Each path below is one point turned by a fixed rotation once a step. After each direction that follows a path, write how fast that rotation turns it, in degrees a step (0 if it stays still).
Each turn is a multiple of 5 degrees from 10 to 175, or 0.
Each row of a path follows its step; steps can be skipped.
Rotation 1:
step 0: [ 50  40  -1 -10  20  25 -27 -35  21  18  -4 -14  -2 -20  26 -10 -32  29
 -18 -17  17  13 -23 -57   4 -24   4 -10 -37  -7  53  47]
step 1: [ -5 -12  -2  20  -7  12  -7  -1  11  -5  -3  21  13  -5  79  32  -8  21
  45  16  -7  -3  23 -19 -73 -24   2 -30 -43 -11  22  39]
step 2: [-32   9 -20 -50 -11 -47  27 -24   1  -7 -19   7   1  -6  39  38   6 -30
  33   2  52  59  45  -7 -29  37  21  -8 -12   1   5   4]
step 3: [  9  30  -8   4  43 -53  33  -5   7  12 -46 -14  38   5  25  -1   8 -21
  -7 -31  13  38 -31  15  18  -4   7  19 -52  10  61 -24]
step 4: [ 29  -8  -2   7  14   6  11 -52  15  -9 -22  -7  88  21  17 -18 -12 -11
   9  -6   8 -14  -5   5 -26 -41 -38   3  -8 -71  20   2]
step 5: [-10  -4  38 -20 -30  40   0 -22  44  11 -68  27   0  16  13  -9  -9 -19
 -20   0  34   9  40 -51 -52 -12  -1  29  -4 -24  -3  -7]
step 6: [-20  14  -6 -22  -5 -51 -13   3   4  32 -74  37 -10 -39  40 -10   8  -9
  -1  21 -31   5 -15 -12 -42  23 -44  32 -20  25  -4 -10]
step 7: [ 24  37 -43 -17  -5 -11  31 -43 -27   6 -22  -8  22 -34  14 -12  60  -6
  11 -19 -12  31 -19 -39  22   3 -60   0   1 -15  -3  41]
step 9: [-23 -23  34 -31 -28 -16  -7 -42  36  13  26 -32  24 -20  24 -12 -54  -8
  41  29 -24  41  -6 -29 -47   0  -7  24 -23   2 -15 -29]
step 10: [ 10  34  15  14 -21 -55  34 -34  19  -4  12  38 -20 -30  28 -11   2  12
 -10  18  34  36  -7 -71  19 -18  -6   1 -39  -1  -4 -41]
[ -6  -7  -5  -1   1   3  -8 -10   3  -3 -26  -7   8   9 -11   3  23   3
 -13   0   3  -7  -5   7  -9  -1 -10   7   4   4  -8  -9] -> 35
[ -6 -11  10   3  -7  16   1  -9  10  -8  -5  -4  15   3   5 -13 -12   1
   3   4   7 -12 -16  -2   3   3  11  -6   0  12  -2  18] -> 90
[  1 -16  -5 -12  -6 -15  -7   4  -7  -1  -3  -5  -7  -5  -5   2 -15 -10
  -7 -11   3   7 -10  -3  -9  -4  13  22   8  11   3   2] -> 110
[  0   1   7 -11 -10   1  -1  21   3 -17  -3  11  -2  10   2   6  -3   9
   5  20   7  14 -10  -7 -11   1  -8  -6   2   4  -6  -8] -> 90
[  8   9  25 -14  11   2  -8   3 -12 -10  -6  -3   2  -8   4  -4   7  -7
   2  -6 -18  -6   5  -9   4  -3  -1   3   4   4 -17   7] -> 40
Rotation 2:
step 1: [-21  -6 -38  16  -2  37 -15 -16  -4  34  55 -10 -20 -53  -6 -11   2  38
 -31  29   8 -11  44   7  43 -17   4 -49  34 -12  10 -16]
step 2: [  8  24  19 -11  18   7  14  22 -29  38  -9 -23  -3 -37 -15 -17 -40  42
 -33  21   0  13   9  -8  -3  46  25  -9  77  40  15  27]
step 3: [-10 -36  48 -30 -30  -9 -25  -1 -21 -24  14  17 -54 -19 -12 -23 -20  16
 -26  52   6 -20 -35   8  -2  11  11  -4 -10  69  16   9]
step 4: [-15  13 -47 -15 -20   6 -34  -8 -29  36  60  -8 -47  13   8  14 -39  27
  18  14  40 -29 -10 -16  26 -31  43 -24 -18  29  -7  -3]
step 5: [ 41  35 -38 -44  19 -16  19  45 -63  42  14  -1 -40 -16  -4   2 -14   8
  -5  21  14   2  25   9  11  57  15  10 -11 -15  -5  28]
step 6: [ 21 -53 -12 -31 -17  15  12  -6 -11  -1  -9   4 -62 -17 -63 -21  27  28
 -17  56  16 -35  13  30  -5  19 -20 -16   0 -17  17   7]
step 7: [ -6 -11 -37  27  -2  50 -31  11   1  26  17 -18 -45   9 -14  10 -45  28
   8  19  16 -17  17  31 -10  -1   4 -38  65  20  18 -52]
step 8: [-23  22  12  15  44 -12 -20  28 -34  42   9   6 -21 -19  11 -27 -33 -14
 -59  34   7  24  33  25  13  48   7 -20   9  45  22  -1]
step 9: [  2 -20  31 -11   6 -23   0 -31 -14   8  27   6 -53  -6 -21 -30  13  34
 -60  49  45  -8 -20 -51   0  -8   2 -41   6  24 -12  25]
step 10: [ 14   9  -4  -9 -20  12   3  19 -22   2  84  -1 -63 -36  14  37 -28  36
  13   7   9 -29 -13 -27 -20   6  39   2  34  10  -4 -19]
[ -1  21  -6   9 -16   6   4 -17   1 -13 -13   7  16   0   2   0   6 -16
  -4 -12  -2  -1  -7  -1 -13   1  -2   1  -6  -5  -3  -2] -> 0
[ -8  -2   6  -1  -5  -9   4  16  -4 -14   2  14  -4 -17  10   7   8  -5
 -11   7  -8   7   1  23   4   0   7   0 -13  -4   7  -5] -> 140
[ -6  -8   0   9  11  -8   2  -1 -24   5  -4  -1   8   7  10  17  -1  -2
  -2   2  -3 -11  -7  -7  -3   0 -11 -20 -15   8  -4  -1] -> 80
[  6 -13   2   9 -14   0 -13  -3  -4  -4  27   2  -2   3  -6   0   5   4
   3  -9   0  -6 -16  11 -11 -11 -13   3   4   0  -1 -11] -> 115
[ 11  -3 -17  -4  11 -11   0 -11  -6  -9  -6   9   0  12   0  -2  -3   7
   1  -2  -3 -11  24  15  -7  -8  -6   4   3  -7  13  -4] -> 55
[  7   4   3  -9  -2  -8 -11   3 -11  11   0   0  10  -5   2   1   9   3
 -18  -1   6   9   2   0  -2 -10  -8  -6  11 -21  -9  21] -> 100
[ 12  -4   4   3  -2   1  17  -3  -2  -2  15  18   4   7   4  -3   0   1
  -6 -13  18  -4   3  -7  22  12   4  -6  -3 -11  -3  -5] -> 80
Rotation 3:
step 0: [ 14  18  15  15  32  37  -1 -29  23  19 -23 -60  29   3   4  34  19 -14
   3   5 -11   0 -24 -18  14  42 -12  -9 -20 -36 -27  -4]
step 1: [  0  -8   6 -31 -15   8 -15  40  11  21  -2   1  52 -25  12  41   0 -42
 -11 -24 -12  15 -13 -18 -28  28  16 -46 -19 -11 -28  -7]
step 2: [ -5 -21  17 -47  -7 -10  -7  18  31  15  31  11   0 -37 -34  36  14  -2
   4  14  -6 -39 -32 -25 -31 -42  16 -14  28  14  -3  11]
step 3: [-30 -23   5 -24 -19  28  32 -13 -28   3 -19  12  -7 -50 -22  18  -9  17
  23  32  44 -12   1  21   5 -46  18   5   6 -18  30  19]
step 4: [-23 -14   6 -29  38  12   7  23 -73  -2  32   9  -6 -14   2 -11 -19  33
  -8  14  30   7  45  22  24   4 -10   9  -2  31   1  -5]
step 5: [ -9   7  -8  22   2 -68  24  -8 -32 -16  25 -12  13  19   4 -38   8  -8
 -18   2  -1 -17  22  40   1 -24 -38  -4 -14  45   7  -4]
step 6: [ -3 -15 -37  69  -7 -12  23  10  27  -9  -7 -22 -24   7   5 -31  11 -19
   2  -4  10  -3  -5  10  12  11 -64  30  16 -11   0 -30]
step 7: [  6  12 -29  14  19  24  -6   0  14 -57 -28  18 -19  18  28  12  10 -37
   9 -11 -13  11 -40   2  22  60 -29   0 -13  -3  -8  12]
step 8: [ 15   8   8  -8  -5 -40 -51  46  23 -22 -48  -3 -26   5  18  -9 -23   0
  10 -29 -21   3 -28 -18 -21  22  29 -30  -9  -3 -13  26]
step 9: [ 40  19  15  12 -18  -1   0  -5  40   7 -10  20  -8 -10 -11  13  -1  59
  29 -22  11  -1 -36 -25  -9 -36  44   4   4  -2 -41  19]
[ -1 -15 -14  -4  19 -12  -3   1  -7  11   6  11  13 -10   2  -2   4 -13
   4  18   5  -4   5   4   2  -9   1   6   0 -12  -4  11] -> 35
[  9   2   4   0  -2   5 -11   8  -3  -5  -4  16 -12   2  -2   9 -26 -11
   7  10   7  -6 -13 -10  -5 -10  -3  -1  -2   1  14   2] -> 65
[ -6   3   6   9  10  -7  -8  14 -10   8   6  -4   6   3 -10  -1  -3   8
   0   5   1  14 -16  12  -4  18  13  -7 -17   4   8   3] -> 100
[  0   7   3  11  -7 -17  -7  -3   8  11   5  18  13  -9  -3  -1  -3   8
 -13  -9   1   5  -5   0 -18 -10 -15   0   7   9  -7  -3] -> 100
[ 11   6  11   4   3  -5 -13   3  10 -11   2  -1   5 -15   3  -6   7  -7
  -7  -7   2   9 -11  -9  25  -6   2 -11  -2 -16  -1  -1] -> 45
[  9   2 -10   1  -5  16  13  15   2   6   8  14   7  -6   6  -8   6  -2
   4 -10  19   4   3 -13   2   7   6  11 -14   7  -3  -7] -> 130
[-13  -1  -2  -9 -18 -13  -2   2  -4  -5   4   2  -4 -14   8   8   7   2
  11   0  -5   5 -12 -16  -3  18   4  12  11  -5   3  12] -> 60
[  9   0   7  -2  10  -2   8   5  13  -1  -3   2   9   7  20   6  -3   9
  -6  -3   8 -19 -10   6 -14  12  10  -4   8 -17  -2   0] -> 45
Rotation 4:
step 0: [-23 -15  19 -25 -22 -16  13  -5 -47 -37 -12  17   3  22 -39 -18   8 -19
  28 -23  -3  15  13 -35 -15  16  15 -28  -8 -31  43  18]
step 2: [-46 -37  42 -26 -16   3  31 -14  46 -44  27 -16  10 -11 -14  17   7  -1
   3  -1 -26  12  12   6 -42   6 -20 -18   7  -2  20 -25]
step 3: [ -2  18  -3 -22  16  18  15  18 -10 -29  32  13  18 -26  41 -26  -3  -3
  67  -3  -9 -23  12  17 -40 -11  33   4  -4 -31   0  -7]
step 4: [ 18   0  42  -9 -10 -28  -3   3  -2 -21   2 -33  10 -11  38   1  27  39
  -6   9  14  -7 -11 -18 -42 -25  -6 -14  46  -5 -36 -46]
step 5: [-12  -9   2  -3  25 -45   7  -8 -49  -9   5  10  -2  29   6  16  -7  -6
  55  -8   2  13  33  -1 -44 -30 -16 -10  36  20  30  10]
step 6: [ -8  22   9 -15  -3 -35  38  16  12  13   4  18   2  22  36  -5  32 -19
  39 -17  39   6 -15 -10  37 -12  30  -8  35  23 -39 -17]
step 7: [-30 -28 -20 -29  -6 -39  23  25  35  -1  31  -7  27  15   1  24 -50  23
  -8   6   2  14   0   7  -4   7 -29 -23  44  36   0  -8]
step 8: [  8 -13 -22 -54  -1  30  10  27   6  17   5  10  -8   2  -9 -17 -20  11
  67  -5  14 -13 -23  10   2 -31  34 -44  -9  23  14  15]
step 9: [ 20   3  -4 -33 -12 -17  -8  -2  -8   1   1 -34  26  17   6 -28 -35  32
 -29 -15  14 -18   0 -37  19   4  17 -61  24 -23 -33 -13]
step 10: [  6  -4  14 -42  -4 -13 -10 -18 -42   6  18  14 -26  18 -40 -22 -12   6
 -13 -46 -27  24  -9   0 -28 -10  -1 -38  14  37  36  13]
[ -6 -13   6  -4   5  14  -3  -7  -1 -14  -5   3   1  -1  -8 -18  -3   4
 -15 -18 -14  -8   0  -4   6  11  16  -3  -7   1   7  -1] -> 35
[ -1  -1   7  10   2 -13   6  -4   2 -27  -4  -3   8 -13  -5  -9  12  -4
   9   2   5  -2 -10   5 -12   8 -12   7 -12  -6  -5   8] -> 25
[-17   0  -1 -11  -5   7  11   4   8  -7   3  -2   3   9   6  11  -1 -23
   1  -4  -6  -3 -11   5  17   9 -14  13   2   9   4  -3] -> 70
[  3  10  20   4   8   0  -3 -21  13  -2  12   3  -1  10  -1  -6  -5 -10
  -3  -8  13  10  15   7   7  -4  -3  -4   0   5  -2  12] -> 80
[  1   1   1  12   5   4   3   1  -2  -7  19 -14 -15  -6 -11  13  -4  10
  13 -13  -3   5 -10 -10  10   2   6   4  14  -7  -3   7] -> 0
[  1  -2 -11   9  -2  -1  -4   5   4 -14   4   6  13   0   3   7  -7 -13
 -10   7  -5  -2  13 -19  -7   6  -4 -12  16  -7  11  16] -> 155
Rotation 5:
step 0: [ 44 -29   7  -7  -4 -16  -8  -2 -19 -10  18 -38   7 -32  19 -21 -27  -2
 -53   1  41   1  46 -19 -41  13  23   8  30   6  21  14]
step 1: [ 20 -23  16  35  48   0  41   6  20 -33  -2 -24 -37  24 -14 -16  18  -3
   5  -8  33 -14  32 -17 -30  29  42  15  15 -26   7 -23]
step 2: [ -8 -18 -32  42   5   2  -5  11 -17 -41  11  25 -17  -8 -26 -18  40  14
  -9  -3 -36 -18  37 -10  30  23  -3   1  27 -23  53 -39]
step 3: [  5   4   4  10  14 -42 -48  -4   5  13  24   5   8 -10   8   9  21 -41
   0  -2 -17   2  14  24   8  54 -12  23 -42  -3  58 -42]
step 4: [-53  18  11  20   8 -68 -26 -13 -23 -23 -45  -1  21  21 -26  13  19 -20
  11 -17  23  22   5   1 -22 -18  -2   3 -33  10   9 -26]
step 5: [-48  16 -57  49  -7 -15 -32 -38  31  -2  -7  28  -7   2 -25   3   7   0
 -32  18  -1  30  -5  34 -27  -8  22 -16  -9  20 -24  16]
step 6: [ -9 -44   9   6 -61  19 -28  -9  16   7  -2   5  17 -31 -37  30 -16  25
 -24  -2  18  31  29  31 -28  40   1   9 -23   2 -35  10]
step 7: [ -8 -43  12   0  11   0  11  33  36  11  -7 -15  21  12 -30 -49   5  -8
   7 -40  22   2  51  20  10  16  -9 -13 -12  25 -63  17]
step 9: [ 71  -7 -18   1 -17 -12  19   1 -12   6 -12 -46   1  -7   0  -3  46 -26
   7  43  22   4   7  23  14  41  29 -32 -17 -23  13  -2]
step 10: [  2 -17 -19   5  10 -11  35   4 -36 -48 -13 -17   0  10 -38 -11  34 -21
  29 -22   3  42 -24  -2  40  11   2  19 -25 -46  19  24]
[  3   1  -9 -17  -6  -7   5  11   0  -5  -3  -4   1 -11 -10   8  -2 -11
   9   8  -6 -14  -5  -2  12   0  13   1  -3  -1 -14  23] -> 25
[ -9   4 -14  -5  -8   2  -2  -3  18   0  -2 -10  -3 -10   2   7 -13  13
  -2 -15  20  -7  -1   2  -1   0 -14 -15  -6   8  -7  -1] -> 45
[ -1  -4   3  -8 -21   1  -7  -8 -25  -6 -17  -3   5   3 -11   1  -1  11
  -6  -3   2 -13  10  -1   1 -10  -8   5  10  -4   7  -1] -> 170
[  7   3   6  12   1  -2  -2  -1  -1 -10   9 -29   1  -6   2 -12   7   6
   5   1  -2  -5 -12  -6  -2  11 -12  -1  14 -10   2  13] -> 40
[ -3  -9  11   9  -7   0 -15   4  15   0 -11  -4   5  19   0   4   1  12
  -8   6 -10  -1  -6 -10   9   2   6  -5 -12  16   6  12] -> 35
Rotation 6:
step 0: [ 59  16  16   2 -50 -21  -1 -19 -16   2 -25  37 -52  12  34   2 -32 -18
 -11 -32  28 -53 -18 -41   5  -7   8  -7   5  18   3   8]
step 1: [ 30  36  16  16 -36  19   2   8 -18  40  26  -1   1  34  10 -30  13  -1
 -46  37  22  -5 -23  -8  30   5  44  36  45  30 -38  19]
step 2: [ -8  16  -6 -14 -22  28 -68 -14  46  -2  28  22  -5   1   1 -50  -7  -5
 -20 -26 -12  -8 -14  -2  -3  43 -31  51  22  33 -18 -18]
step 3: [ 21 -19 -58  35 -11 -28 -20 -11  33  52   1   0  -1  17   1 -51 -16 -31
  19 -13   5 -10 -27 -27 -19   8   5 -11  36 -30  12 -49]
step 4: [  1   0 -35  -8 -68   3  -9 -40  31  46   4   4  -5   4  -9  23 -10 -65
 -10 -16  44   7   3 -16  16 -17  29  -9 -36   9 -12  22]
step 6: [ 38   2 -12 -38 -19   4  -3  -5   9  26  -7  11 -13   2  26   9   5  -3
 -46  13  26 -51 -37   4  18  31 -54  25  30 -35 -50 -26]
step 7: [-27   3  -7  29 -35  31 -15  -3  25  41  -6  -4 -22  14  53 -36 -29  22
 -21   0 -20 -36 -20 -54  -1 -10  16  41 -18 -30 -29  -4]
step 8: [ -9  28 -35  -6 -11 -28 -58  -5 -18   6 -10   9  24  29  12 -27 -20 -29
  -8 -49  33 -35 -16 -52  -8 -24  17   6  28  37 -16  28]
step 9: [ 43  10 -25 -32  23  15 -33 -30  -1  53  36  -3 -28  10  19 -54  19 -34
 -11  17  26  40 -30  -8   5   4  21 -20   0  29 -25   3]
step 10: [ 37 -14 -35  17 -34  26 -73  -2  26  12 -11  -4 -22 -32  24  18  23 -46
  24  16   1  -4  12  -5  30  36  -6  36   3  14 -22 -33]
[-23  10   1   0  -6  -2  -6  -1   0  -3  -7   8   6  -4  -8 -21   2  14
  -6  11   4   2 -11 -15  -4   6  -6   2  11  -7   7  10] -> 65
[  0  -6  17  -5  10  -2  -1   0   6 -10  -2  -8  10  -8   0  -6  17   5
  -7 -16  11   0   7   0  12  -1  14   2  -5 -16  15  -6] -> 0
[  3  10  10   0  -7  10  12   7   0  -4 -11  -5  13  11  12 -15 -15  13
   3 -11   1  -5   5  15   0   8   0   7   5   0 -16  -1] -> 65
[  3  -1 -10  16  -1   3  11  -9   0  -3   8  -5  -3   0  -6   0   1  13
  -4  -6  23  -8  19  -9  -5  -9   3  -6   2  12  -2  17] -> 95
[  5  -3   6  -3 -12 -10   1  -1   4  11 -15  14   8 -18  -6   4   2   4
  -1  11   4   1  18   6  -8  -5  -5 -12  -8 -13 -14  -2] -> 55
[  5  11  12   0  -7 -16   3  -5 -10  -1   2  -6  20   9  -2  -1  -1 -12
 -13   0 -10   8  -2 -11   8  -3   4 -10 -12  14  -3  11] -> 95
[  6   3  -4  14   4   0   5  15 -12  11   2 -18   3  -1 -10  -9  10   0
   7  12 -13   0   6  -8  -5  -7  17   5  12 -10  -8  -8] -> 170
Rotation 7:
step 0: [-30 -33 -45 -54  28 -21  13 -12 -15 -16   7   8  23   3  19 -14  21 -10
 -10  -3 -22   1 -58   0 -13 -24  -4   8  17 -21 -34  -2]
step 1: [-13  -9   6 -30  18  51  -8  56 -23   7  -6   3  50 -10  -8   3  43  18
 -12 -21  11   8 -13   1 -28  13   2 -12 -20  12 -24  37]
step 2: [ -1  40  47 -37  30  23 -27 -16 -12 -34  -8   8  14 -23  21  -2  11  -5
 -22   5 -12  16 -15 -38  17  15 -36 -27  -5 -27 -23 -16]
step 3: [-31 -23 -18   2  32  18  -1 -41   9  14  17  21  48   1  16  45  -7  -2
  23   6  22 -14 -14 -18 -25  -5 -24 -18  -9 -22 -39 -32]
step 4: [-17 -21  31  -6   8  34 -11  37 -16  17  31 -40  50   8  29  11 -15  -7
   1  30  -3 -25  -5  15  29  34  -7 -22   5  31 -14  -6]
step 5: [-16 -10  -6 -49 -16  29  25 -15 -41 -19  18 -14  -7  32  14 -23  -9 -16
  -9  16 -27  20 -31  -3  14 -12 -16 -33   2 -16 -13 -49]
step 6: [-20 -27   1  -4 -11  54  22   4   1   1  27  45  42  37   7  20  21  23
   2   7  27  42   3  19 -11 -25   9 -22  15 -19  -4  18]
step 7: [ 14  17  32 -19   8  21 -11  -3 -23 -42  24  11   9 -19   8  19  38  13
  20  20  15  19  19   7  52  24  -8 -41  24  37   3  -6]
step 9: [-31 -27  -5 -21 -19  -4 -23  36  16  16  38  -2  29   2  31  -3  20  41
  37  16  19 -21 -37  37  -5  -6  -8 -21   1  16  12  31]
step 10: [-22  13  -3 -55 -30 -14 -22  37 -46  -1  10  -3 -21 -24   0   1  26  -8
 -17  28   1  38 -38  -9  23  20 -10 -32 -14   2  10 -13]
[  2   6  10   4   8  -5 -10  10  12   5   5   6   3  19  15   3  -6  -3
 -14  10  -5  13  -7  -9   5   3   9  13  13  -2  -1  11] -> 160
[ -3  10  -7   3  19  10  12   0  -6  -4  -2  -7   4  -9   1   2  -3  -6
 -14 -13  -4 -18 -12 -11  -7  12   2   2   2 -12  -4  15] -> 25
[ -4 -22   0   1   8  -8  -5 -11  -3 -14  -5  15 -12  10   7   1 -16   0
  -5  -5   1  -4  -5  -1 -10 -18  -4  -7  -1 -12   0   3] -> 130
[-20   2  -3   7  -5 -17  18  -7   2  -6  -2  -4  15  -5  13   3   9  20
 -10  12   7   0   7   0  -2  -4   4   5  -1  -7   2  -1] -> 120
[-20   2  10  -5   8  12   8 -11   8   9 -10 -11  -1   4  -6   2 -24  -8
   0   7   9   8   5   5   9   2  10  -4 -12   2  -5  -3] -> 40
[ -7  -1 -15  -7   5   4   7 -10  10  15  15   4  -8   6  -4   0  13 -10
  11   0  -3   3   4 -11  -8 -10   5  16  -1 -15  -8  -9] -> 135
Rotation 8:
step 0: [ 11  56  -2  -5   7  43   1 -47  -2 -21   2   8 -17   3  -4   9  28  20
  34   8  -9  64 -13 -49 -12  20  22 -18 -19   9   1  22]
step 1: [ 36  -3 -12  -5 -31  23  43  23 -26 -19  31  71 -22  30 -34  23  -4  14
  30  23   3  18   4  11   6  15 -26 -31   2  -1   6  -8]
step 2: [-30   6 -28  41  -5  55  23 -37   1  15   5  42   7 -21 -30  15  16  -8
  16 -24 -13  10 -33  11 -62   1  -4  -3  -2   3  14  28]
step 3: [ 19  53 -14  -2  -1  21  20 -17   9   2  37  18   0 -17 -32   1  -3 -36
  25  25 -19  79   5 -25  23 -12  25 -27   4   5  -5   2]
step 4: [ 14 -47  -9 -17 -31  51  24  -6 -25   8  25  60  25   2 -18  30  16  27
  47  -9 -15  29  14 -16   9   7 -21  20   1   4  -7   2]
step 5: [  3  50 -25  25  17  77  12 -19 -20 -23   1  27 -16  -8  23  12  16 -17
  20  10  -4  27 -32  13 -44  -4 -20   5  -6  17 -17  13]
step 6: [ 34  32 -26  11  -9  10  59   4  -7 -13  10  18   5 -14 -46  14  25  13
  24   5  -2  38  -8 -31  21  18  25 -48 -46   7   5  -5]
step 7: [ 10 -21  15 -20  -2  30  -3 -44 -11  26  32  81 -18   7 -27  20  14   8
  41   6 -23   4 -19  -2 -31  18 -14 -23  15   3  -1   8]
step 8: [-14  31 -44  40 -17  48  31 -19   7 -25  10  20  24  13 -12 -20 -30 -26
  42  25   6  48 -16   4 -26  -1  -4  -6   7 -18  -9  21]
step 9: [ -6  11 -16  -3 -23  32  21  -7 -10  -7  24  38 -19 -22 -26  36  29  34
   3 -20 -16  77   4 -28  25  -1  24   0 -10  19  31  -5]
[ -5  11   4   4   9  -5  -3   0   7  -7  14  10  -6  13   7   7   0 -12
  -9  10  -3   2  -2   9   9 -10  -9 -10   7   6 -18 -19] -> 160
[  7 -13  14  20  -3   0  10  21   1  -9   2  -3   2  -7 -10   1 -13   4
   0  14   1   6 -13  -2  16   0   1   2  -4  -5  -2   2] -> 145
[  7 -15   6  23  -3   3  -3 -16  -1  15   2   2  -1   1  17  11  -3  -4
   6  -2  -9 -10  -3  16  -4  10 -11   6   2   1   3   2] -> 130
[  3  -4  -4  -3   6 -11   0  -8  -6  -6 -10   8  -4   5  14   1  -9  10
   9  -5  17  -1 -24  -5  -2   9  10 -19  -1  -4  -4  -6] -> 55
[  5  12  -5  16 -12  -6  -8  -8  13 -19  -1  -5  -6 -15   9  -9   9   2
   9  -9 -12  -1   2  -2   4 -13   4  -6  -7 -11   1   2] -> 125
[  7  -2   4  -1   9 -10   5   0   2  17   1   1  10 -20 -15   5   9 -17
  -4  -2  -7 -12 -10   2  -6  -6  11 -18   2  -4  -6   2] -> 90
[ -7   1   2  19  -2  -6  -3  -4 -12   7  -6   5   1   5   7 -10  12 -11
 -14   7   3  12   7 -11   7   8  19  -4 -11  12   4   2] -> 120
